In the data rows, 128 means zero.
Here are some points:
[121 108 110 146 115 119 120 111 154 146]
[ 91  99 107 150 157 155 161 161 177 145]
[ 88  98 122 125 157 133 167 199 134 154]
[158 167 110  73  80  94 101 119  98 138]
[153 170 109  76  75  95  99 116 100 142]
[121  99 101 150 136 141 145 165 214 184]
[123 118 129 108 130 126 125 146 156 127]
[138  93 118 146 117 121 126 147 154 133]
[121 102  99 138 109  81 114 149 182 154]
[162 153 104  71  66 115 102  85 105 137]
[116 119  89  93 128 176 191 188 141 122]
[140 195 166 176 195 147 114 102  77  95]
[141 194 159 158 196 156 126  82  72  98]
[142 156 159 111  70  80  83 130 111 100]
[177 208 168 188 173 144 108  77  59  80]
[129 162 161 189 213 145 113 115  89 104]
[127 105  96 121 106 110 105 133 170 154]
[119 192 144 167 191 161 129  88  78 105]
[ 96  91  86 125 117 130 167 132 130 163]
[155 137 161  92  95 169  95  72 119 101]
Here are 10 more points, each followed by its number:
[ 80  81 113 158 142 135 149 190 226 170] 0
[118 144 170 191 203 142 129 145  87 112] 1
[121  95 106 148 141 139 151 160 215 179] 2
[108  60  98  77 149 179 209 213 140 104] 3
[127 105 129 145 168 154 123 114  95  97] 4
[129 147 170 149 131 165 116  70  75 129] 5
[141 123 163 111  96 148 108 112 113 122] 6
[143 214 155 159 178 143 113  91  73  89] 7
[ 96  95 113 160 159 148 164 179 140 139] 8
[145 100 108 131 115 120 139 111 152 129] 9
Which of these numbered points is nearest to each point below, ignoring the 3 directions in which the first points spread most? Its number follows each.
[115 150 150 179 197 159 127 106  82 111] > 8
[126 144 132  84 101 126 131 144 163 134] > 0
[141 119 170 111  98  75 101 132 129 116] > 1
[118  81 108 154 142 131 152 184 221 186] > 2
[ 94 147  87  95 149 172 194 202 125 120] > 7
Here are 10 other points, each followed by its number:
[100  69  88 125  97 137 163 135 134 159] 0
[161 163 144 107  74  88  85  95 108 107] 1
[138 151 144  91  75 106  87 110 133 135] 2
[115 136 170 194 195 150 125 142  94 112] 3
[126 128 123 115 134 123 121 132 161 128] 4
[130 123 180 171 119 102 116  97  97 133] 5
[134 185 167 179 191 145 122 103  84  99] 6
[130 138 122  88 135 134 121 129 155 128] 7
[138 113 141 127 145 124 131 143  94  94] 8
[119  94  97 178 132 155 146 144 202 178] 9
The same question for these:
[161 160 150 100  78  73  92 115 102 102] > 1
[107 172 149 181 221 146 125 101  80 113] > 6
[ 97  74  90 147  98 120 130 121 151 176] > 0
[ 98  75  93 139 104 112 167 122 142 162] > 0
[132 104 104 126 115 113 122 124 181 145] > 4
